The same turns and mirrors carry the whole set onto itself and the rows of a family onto each other. Which other rows belong to the same family as each row named below? List them in the order they appear above.
These 18 rows form 6 families of 3 rows each.
z_459:  0.936  0.314  0.003  5.816 -1.079 -0.722 -1.618  3.731  2.487 -3.739  5.533 -1.554  5.170 -2.187
z_42:  0.614  0.331  3.566  1.308  2.356 -2.119 -3.638  2.460  0.726 -3.869 -0.024  3.356  0.115  0.038
z_793:  2.452 -0.380  2.818  2.241  1.012  1.015 -2.259  3.759 -2.336 -1.830  1.780  3.907  3.429 -1.151
z_987: -0.069  2.420  3.075  0.063  2.385  0.458 -3.489  1.397 -1.394  0.104  2.344  2.768  0.758 -1.541
z_563:  3.973  0.674  4.331  2.429  0.494  0.300 -1.809  4.702 -2.432 -1.163  0.836  1.660  1.287 -0.883
z_551:  0.846  0.676  2.038  3.128 -0.914 -2.814 -0.710 -0.028  0.711 -1.999  2.889 -4.003 -3.051 -1.794
z_180: -0.936 -0.044  0.495  4.318  0.509 -0.971 -0.890  2.147  2.817 -6.409  5.852 -1.181  3.224 -3.887
z_15:  2.192  2.459  3.945  2.202  1.196  1.123 -1.628  2.896 -2.438 -0.600 -0.095  2.125  1.866 -0.828
z_879:  1.269  2.691  1.224  3.819 -0.596 -1.549 -1.467  0.799  0.868 -2.660  4.087 -3.081 -4.191 -2.053
z_708:  1.595  0.563  5.089  1.560  1.545 -0.709 -3.852  2.156 -1.420 -1.402  2.732  1.787  3.235  1.123
z_365:  1.245  0.580  1.510  4.409 -2.877 -0.601 -4.001 -1.685  0.159 -2.697  3.541 -1.261 -2.554 -1.824
z_565: -0.533  2.280 -0.637  4.246 -1.073  0.765 -2.798  0.554  1.730 -1.704  4.628 -0.493 -3.350 -3.956
z_645:  0.239  1.402 -0.168  3.492  2.556  0.398 -1.276  4.427  2.582 -1.771  5.930 -0.004  4.471 -3.977
z_786:  1.179  0.544 -1.695  2.316  1.664 -1.797 -1.596  4.795  2.184 -4.353  2.171 -2.413  4.296 -1.535
z_754:  2.711 -1.119 -0.598  5.060 -0.245  0.806 -3.078  0.504  2.109 -3.278  0.728 -1.344 -2.584 -3.099
z_272:  0.315  0.219  0.666  2.944 -0.708 -0.681 -2.064  0.296 -0.737 -0.968  3.215 -2.451 -3.825  0.139
z_110:  1.132  1.031  1.531  4.674  1.379 -1.701  0.449  2.735  2.905 -4.400  4.426  0.132  4.853 -5.062
z_264:  0.009  0.920  2.576  4.788 -0.322 -0.782 -0.029  3.179  2.324 -6.321  3.199 -0.572  4.459 -4.689

The rest of the family of z_793: z_180, z_272
The rest of the family of z_459: z_708, z_365
The rest of the family of z_563: z_551, z_264
The rest of the family of z_15: z_879, z_110
The rest of the family of z_786: z_42, z_754

The same turns and mirrors carry the whole set onto itself and the rows of a family onto each other. Which other rows belong to the same family as each row named below? List them in the order they appear above.
These 27 rows form 9 families of 3 rows each.
z_262:  0.142 -0.238 -2.138  2.331 -2.170  0.356  0.299 -2.340 -3.787 -2.864
z_276: -0.092  1.017 -1.994  2.511 -2.294  1.540  0.022 -1.632 -2.539 -2.146
z_752:  4.078 -0.406 -1.163  1.204 -2.528 -5.490 -0.510 -2.336 -0.092  1.702
z_16: -1.144  0.976 -2.248  2.380 -2.757  0.260  0.158 -1.249 -3.093 -2.482
z_637: -0.782 -1.768 -1.383  2.973  1.981 -0.840 -1.908  0.590 -2.455  4.840
z_767: -0.473 -1.690 -0.700  2.221  3.297  0.251 -1.519  0.408 -1.497  3.108
z_873: -1.359  0.075 -1.184  1.172 -2.776 -0.246  0.770 -1.982 -4.258 -2.150
z_814: -2.154 -1.576 -1.460  1.805  2.341 -1.201 -2.327  0.598 -1.335  3.745
z_495: -0.307  0.338 -3.476  2.802 -2.866  0.220 -0.782 -0.719 -3.289 -2.437
z_462: -0.715 -1.537  0.343  1.302  3.493 -0.992 -1.559 -0.399 -2.412  3.278
z_86:  0.373  0.265 -1.684  2.828 -1.497  0.893 -0.085 -2.843 -3.686 -2.557
z_957: -2.319 -2.231 -0.476  0.446  2.057 -1.654 -1.714 -0.185 -2.586  3.804
z_613:  0.513  0.942 -0.280  1.851 -1.681  0.260  0.831 -2.159 -3.945 -2.489
z_988:  3.689  0.013  0.102  0.369 -1.853 -5.741  0.178 -1.599 -0.514  2.041
z_224: -0.710 -1.540 -1.151  1.642  2.664 -0.351 -2.405  0.206 -0.476  4.124
z_464:  0.102  0.622 -2.358  3.679 -2.922  0.829  0.499 -1.212 -4.201 -1.199
z_568:  3.565 -0.223 -1.802  2.043 -3.608 -5.210 -0.044 -0.545 -0.699  3.085
z_880:  3.677  0.270 -1.514  0.817 -3.154 -4.620 -0.354 -1.109  1.038  2.023
z_358:  1.246  0.831 -1.541  2.712 -2.311  0.701  1.109 -1.492 -2.823 -2.632
z_33: -0.352 -2.224 -0.810  2.044  3.212 -1.151 -2.480 -1.010 -1.571  3.781
z_725:  2.985 -0.606 -2.873  1.122 -3.246 -5.529 -1.420 -0.034  0.111  1.917
z_106:  1.952 -0.734 -0.866 -0.449 -3.235 -6.048  0.163 -1.405 -0.940  2.082
z_236:  2.324  0.106 -1.815  0.678 -3.268 -5.853 -0.397 -0.647  0.544  2.050
z_475:  3.625 -1.187 -1.490  0.580 -2.568 -5.907 -0.319 -1.626 -0.108  1.811
z_477:  4.110 -0.490 -0.878  1.089 -1.822 -5.013  0.060 -0.578  0.728  2.525
z_442: -1.279 -2.041 -2.669  2.036  2.105 -1.073 -3.134  1.132 -1.613  3.330
z_141: -0.990 -2.819 -1.225  1.565  3.249 -1.078 -2.187 -0.446 -2.055  3.427

The rest of the family of z_568: z_637, z_464
The rest of the family of z_873: z_957, z_106
The rest of the family of z_477: z_767, z_358
The rest of the family of z_236: z_16, z_814
The rest of the family of z_880: z_276, z_224
The rest of the family of z_475: z_262, z_141

